In the rows, 128 means zero.
The rows of Y fall into several groups, and each row is roughly a mix of its group's hidden directions.
Y, 132 rows:
[[137 106  91  84 148 169 143 149 105  80]
 [104  99  82 118  94 135 138  72 106 155]
 [145  88 139  61 141 107 144 118  98 160]
 [104  79  84 121 167 101 141 160  99 127]
 [148  64 117 122 129 117 115  92  84 164]
 [131 141 171 121 120 164 138  73 122  75]
 [104  77 110 167 129 118 160 131 183 116]
 [132 119 146 109 173 123 136 119 103 203]
 [134 152  84 112 121 166 150 127 174  78]
 [ 79 125  93 142 155  83 156 138 166 149]
 [122 105  96 134  89 118 159  75 156 167]
 [162 128 176  99 113  85 148 137 144  80]
 [ 98 167 175 149 136 107 130 159  92 167]
 [101 160  90 151  99 164 144  96 166 156]
 [ 81 119 150 127 147  97  76 139  81 114]
 [122 137 104 145  94 132 111 135 153  49]
 [111  98  78 129  95 119 157  78 142 159]
 [ 90 103 100  93 134  98 142 175 109 166]
 [ 98  98 129 100 128 129 173  89 181 148]
 [100 172 148 108 134 185  97  90 127 113]
 [ 99 145 151 149 139  81 174 161 159 156]
 [142 161 189 133 157 136 100 174 138 108]
 [115 168 141 112 126 191  96  97  95 114]
 [121 161 100 101 198 155 133 109 142 152]
 [102 149 153 144 139  75 168 154 165 156]
 [126  85  98 144 126  69 160 144 156 155]
 [122 159 155 110 138 183  90 127  95  88]
 [133 109 147 103 172 126 141 125 116 203]
 [171 107 103 145 141 143 159 126 145 195]
 [ 96 163 166 157 142 110 126 156  91 174]
 [ 89 128 163  96 119 100  96 125  93  79]
 [131 147 106 147  79 132 125 127 140  54]
 [157 148 172  69 105 112 126  90 111 116]
 [143 114 108 141  82 119 161  80 152 174]
 [ 74 174 113 128 131 183 107 105 138 126]
 [158 107 105 147 108  83 174 125 171 155]
 [131 184 110 172 108 132 104 160 145 169]
 [173  95  92 137  88 150 148 111 112  85]
 [178 148 159 114 130 147 119 183 106  91]
 [130 164 154 171 124 152 127 176  83 152]
 [146  96  89  80 139 136 123 122 121  66]
 [151 124 162 110 140 157 172 186 153 106]
 [137 112 113 103 152 142 172 128  78  74]
 [201 128 146 154 139 133 119  85 142 102]
 [167 128 123 143 179 167 167 134 132  85]
 [149 175 171 129 186 137 110 130 155 107]
 [171 166 173 145 158 161 147 110 162 126]
 [ 81 104 110 132 122 112 150  73 162 164]
 [175 171 159 100 127 145  74 125 113 141]
 [138 109  93 138  80 115 114  98  77  90]
 [191 150 141 173 138 156 129  98 149 106]
 [ 80 103  67 110 142 133 123 120  89 105]
 [ 99 106  65 117 110 132 144  81 100 144]
 [159 169 128  93 118 148 183 119 170 118]
 [112 151 162 119 185 126 127 160 173 160]
 [103  80 104 191 125 124 146 136 165 120]
 [108 121  79 114 132  87  92  71 130 132]
 [123  84 158 158  74  98 103 142 102 113]
 [126 121  93 149  75 100  79 111  95 110]
 [176  86 137 106 122  79 146 105  91 139]
 [161  52 107 123 115 110  99 105 132 117]
 [ 93 145 163 136 142 115 129 146  71 180]
 [126 140 163 114 112 176 156  87 125  76]
 [155 184 128 111 117 142 190 136 157 134]
 [146 111 105 123  70 145 144  98  89  85]
 [ 82 169 117 119  79 170 137 156 129 110]
 [149 149 176  68 108 105 136  91 119 122]
 [184  93 152 122 141  89 139 167 122  97]
 [146  89 122 101 100 115 137  66  90 148]
 [153 114 100 153 113  82 174 130 167 161]
 [152 186 175 116 169 149 127 131 148 105]
 [135 156  88 120 125 157 138 124 178  70]
 [ 85 117 157 103 125 100  89 128  78  94]
 [111 169 156 138 164 152  99 181 136  98]
 [128 155 137  72 173 131 160 120 112 173]
 [103 147 160 151 128  75 171 148 160 153]
 [185 148 139 172 156 157 133  98 142  97]
 [118 139 160 119 173 143 135 160 190 157]
 [132 111  95 136  77 122 130  95  70  99]
 [136  72 141 158  79 108  92 129 128  97]
 [122 151 157  95  58 116 119 104 117 159]
 [153 177 185 127 157 121  93 103 146 120]
 [149 109 126  57 167 116 145 113 112 160]
 [164  74 111 132 165  83 131 133 126 165]
 [ 95 106 116 145 185  79 107 133 104 152]
 [ 97  74 136 143 138 116  66 114 101 117]
 [172 119 163 120  95 179 105 110  97 105]
 [118 189 142  98 168 129 162 148 130 163]
 [178 123 118 114 139 169 159 159 159  85]
 [132 154 110  80 187 147 154 109 133 162]
 [139 194 133 111 132 138 187 144 139 152]
 [ 83 174 149 110 105 178 143 131 127  94]
 [168 141 166 106 136 150 149 188 130  96]
 [ 85 153  96 128  95 173 152 171 127 113]
 [106 105  91 108 103 133 138  59 108 152]
 [171  91 111 139 108  77 171 124 146 150]
 [160 114 106 155 108  90 174 139 175 152]
 [ 78 158 136 120 152 176  88 141 118  96]
 [147 153 173 147 131 162 113 173 165  94]
 [116 137 169 156 124 167 178 170 125 157]
 [176 143 152 111 141 161 123 187 119  95]
 [100  97  86 152  88 114  94 108  96  99]
 [118  82 117 112 123  94 155  98 180  92]
 [146  68 133 126 137 118 121 102  91 184]
 [118 149 122 145  87 130 118 141 154  51]
 [142 169 164  96 157 161 100 111 101  90]
 [133  64 133 137 124 119  73 101 142  95]
 [133 146 133 156 107 125 154 128 209 150]
 [149  69 140 132 131  76 131 175 108 126]
 [ 99 201 161 129 136 128 143 165 146 115]
 [118 203 129 103 159 139 157 144 156 119]
 [109  83  69 170 154 128 122 139 113 100]
 [121 137 173 110 137 165  80 133  75 110]
 [164 152 161  64 115 136 107  96 106 119]
 [144  74 107 139 164  84 137 131 121 176]
 [152 156 194 138 133 153 105 161 158 108]
 [155 101 118 114 156  82 134 157  68 113]
 [156 111 164 105  85 142 129  85  91  94]
 [171 130 116 167 140  78  91 113 117 166]
 [122 166 119 169 155 134 114 191 114 159]
 [119  92 133 103 118  84 159  94 176  98]
 [125 160 143 134  76 124 140 147 152  63]
 [142 142 140 117  64 128 152 125 142  66]
 [118 156 108 150  80 108  59 140 138 130]
 [ 90 102 128 135 154 102  64 126  89 113]
 [ 88 117 120 129 120 106 135  66 161 173]
 [121  74 130 114 117 127 175 107 176  95]
 [131 167 127 147 136 172 104 157  77 165]
 [ 40 134 135 103 114 142 138 146 126 136]
 [148  92  94 131  95  96 170  90 144 158]
 [ 78 113 109 137 117 111 141  67 139 170]
 [161 164 182 120 161 107  91 102 148 126]]

Each list below has one row that fits no group; the rest each fit one group, if only roughly. Name that row.
- q_84: [103  69  87 126 123 135 158  95 140  92]
- q_423: [ 72 141 103 146 103 157 130 100 159 171]
- q_90: [116 154 108 158 161 139 107 182 150 175]
- q_815: [ 73 151 119 105  98 174 147 162 139 103]
- q_272: [ 89 140 124 128 171 135 104 184 128  84]
- q_17: [103 182 146 101 143 141 169 148  98 164]
- q_689: [132 178 160 140  98 162 120  83 140  91]
- q_644: [114 186 165 122  69 143 118 109 142 131]
- q_310: [151 170 139  94 103 120 184 138 159 100]
- q_439: [ 80 176 141 139 110 176 165 122 129 151]
- q_592: [116  85 141 157 149 142  67 126  88 109]
- q_638: [115  97  99 140  59 108 114 104 104 156]
- q_308: [167  55 112  94 103 118 128 113 124 117]
- q_22: [149  87  77 161 121 136 139 130 102  77]
- q_150: [114 162 179 117  96  99 105 110 129 179]
 -> q_592
- q_935: [154 181 133 131 143 144  80 148 120 179]
- q_444: [119 113  73  83 154 121  86 102 156 122]
- q_544: [144 132  85 117 159 128 130 160  90  68]
- q_73: [147 160 117  57 153 149 104 135 100 112]
- q_800: [163 162 144  96 121 176 173 145 159 114]
- q_388: [130 112 191 134 166 155 150 170 144 148]
- q_927: [109 152 100 127 182 124 149 190 147 141]
- q_900: [ 58 170 133 140 115 159 146 152 116 145]
- q_679: [161 122  96 135 170 138 148 157 100  71]
- q_757: [110 137  78 167 163 147 112 179 110 139]
- q_106: [129 125  87  92 153 105  85  90 169 141]
- q_77: [ 53 158 135 122 126 168 160 135 128 134]
- q_646: [132  73  85 139 188 111 134 143 123 119]
- q_401: [132 145 151  76  98 114 143 139 151  66]
- q_724: [ 99 130 156 107  72 120 109  98 149 177]
 -> q_388
- q_674: [112 164 176 131 115 192  94 126 133 124]
- q_536: [169  60 119  93 100 107 131 114 112 130]
- q_67: [164 134 133 112  68 162 145 112 131  78]
- q_456: [125 162 178 150 111  72 148 139 157 149]
- q_329: [ 97 143 101 148  77 103 129 110 153  75]
- q_300: [136 210 112 140 121 129 154 156 150 112]
- q_982: [172  79 120 109 163  82  96 130 130 113]
- q_735: [154 110 119  72  89 128 146 114 146  75]
- q_460: [158 170 132 154 117 151 172 158 171 153]
- q_344: [123  79  78  96 141 134 121  92 161 100]
- q_996: [111 183 173 143 100 113 156 167 140 109]
 -> q_329
- q_562: [125 112 136 125 171 141  67 140  72 123]
- q_864: [144 168 174  95 162 160 162 151 145 114]
- q_606: [135 186 167 154 132 118 117 167 105 166]
- q_191: [170 140 169 105 125 114 143 173 133  76]
- q_292: [198  87 144 118 144 118 118  88 133 107]
- q_159: [ 83 123 157 103  77 118 122 112 146 178]
- q_550: [ 89  73  79 121 140  98 118 156 109 133]
- q_582: [116 127 178 134 107 134 140  94 163 189]
- q_93: [101 103 115 126  59 105 115  99 105 159]
- q_992: [ 92 131 107 170 152  89 152 170 157 149]
- q_525: [ 89 160 125 123 104 175 113  84 104 163]
- q_124: [135  77  83 115 166 141 106  88 108 144]
- q_930: [176 153 165 110 115 167  82 105 113 141]
- q_623: [150 165 164  94 150 171 170 145 147 112]
- q_557: [115 166 162  94 156 116 159 141 106 182]
 -> q_562
- q_624: [129 136  81  88 181 161 126 165 120 116]
- q_704: [ 85 144 138 157 153  87  97 111 107 175]
- q_246: [111  84 112 109 166 119  75  99  93 120]
- q_636: [ 81 102  94 123 148  96 179 127 163 126]
- q_894: [113 127 129  97 126  68 132  76 170 136]
- q_347: [142  79  79 157 115 149 135 121 110  79]
- q_97: [106 127 174 136  98 132 139  98 164 187]
- q_700: [120  92  90 128 178 138  87  96 100 148]
- q_768: [ 85 115  74 153 135 149 118  85 129 165]
- q_836: [135 134  90 156 114 150 124 126 191  80]
- q_720: [136 126  85 112 145 125 113 159  87  65]
- q_436: [167 162 166 149 119 178  96  95 128 121]
- q_240: [124 176 179 148 129  86 144 156 140 160]
- q_16: [ 82  98  95 130 140  91 177 121 161 114]
- q_162: [113 148  77 136 176 149 115 182 132 141]
 -> q_436
- q_452: [149 128 177 117 171 159 165 164 144 155]
- q_776: [117 153 161  94 101 101 119 135 135  59]
- q_533: [125 179 152 170 130 132 161 159 138 175]
- q_275: [137 189 165 133 137 116 117 170 104 166]
- q_618: [ 61 170 101 128 117 142 145 165 116 145]
- q_576: [169 141 150 143 177 163 180 135 146 120]
- q_574: [110  85 121 191 104 113 153 118 168 130]
- q_174: [140 130 135  69  88 118 147 122 137  69]
- q_476: [153 113  98 117 119 161  70  77 111 121]
- q_468: [163 146 130  65 136 159  95 114  95 109]
- q_670: [108 104 132  76 119 117  94  98 110  73]
- q_795: [ 86  97  74 146 131 104  97 141  96 104]
 -> q_452
- q_378: [101  97  96 108 105 148 126  79  76 140]
- q_48: [ 90 143 138 124  85  83  93  98 111 162]
- q_170: [113 149  77 146 173 139 114 183 125 150]
- q_40: [ 84 118 163 111 122  88 122 126 105  69]
- q_283: [104 144 159 173 127 116 126 111 161 192]
- q_960: [158 125 155 110 180 160 184 142 145 126]
- q_502: [134  85  75 123 158 141  92  85 107 130]
- q_872: [183 117  89 126 162 102  97 149 109  95]
- q_496: [127 177 182 143 126  94 136 161 143 164]
- q_482: [ 94 113 137 202 116  96 151 133 153 134]
- q_832: [ 89 161 149 123 112  90  87 107 105 172]
- q_955: [137  97 102 102 116 120 140 128  75  66]
- q_471: [181 136 174 119 119 132 132 176 132  85]
- q_7: [135  93 101 170 156 145 100 123 117 188]
 -> q_40
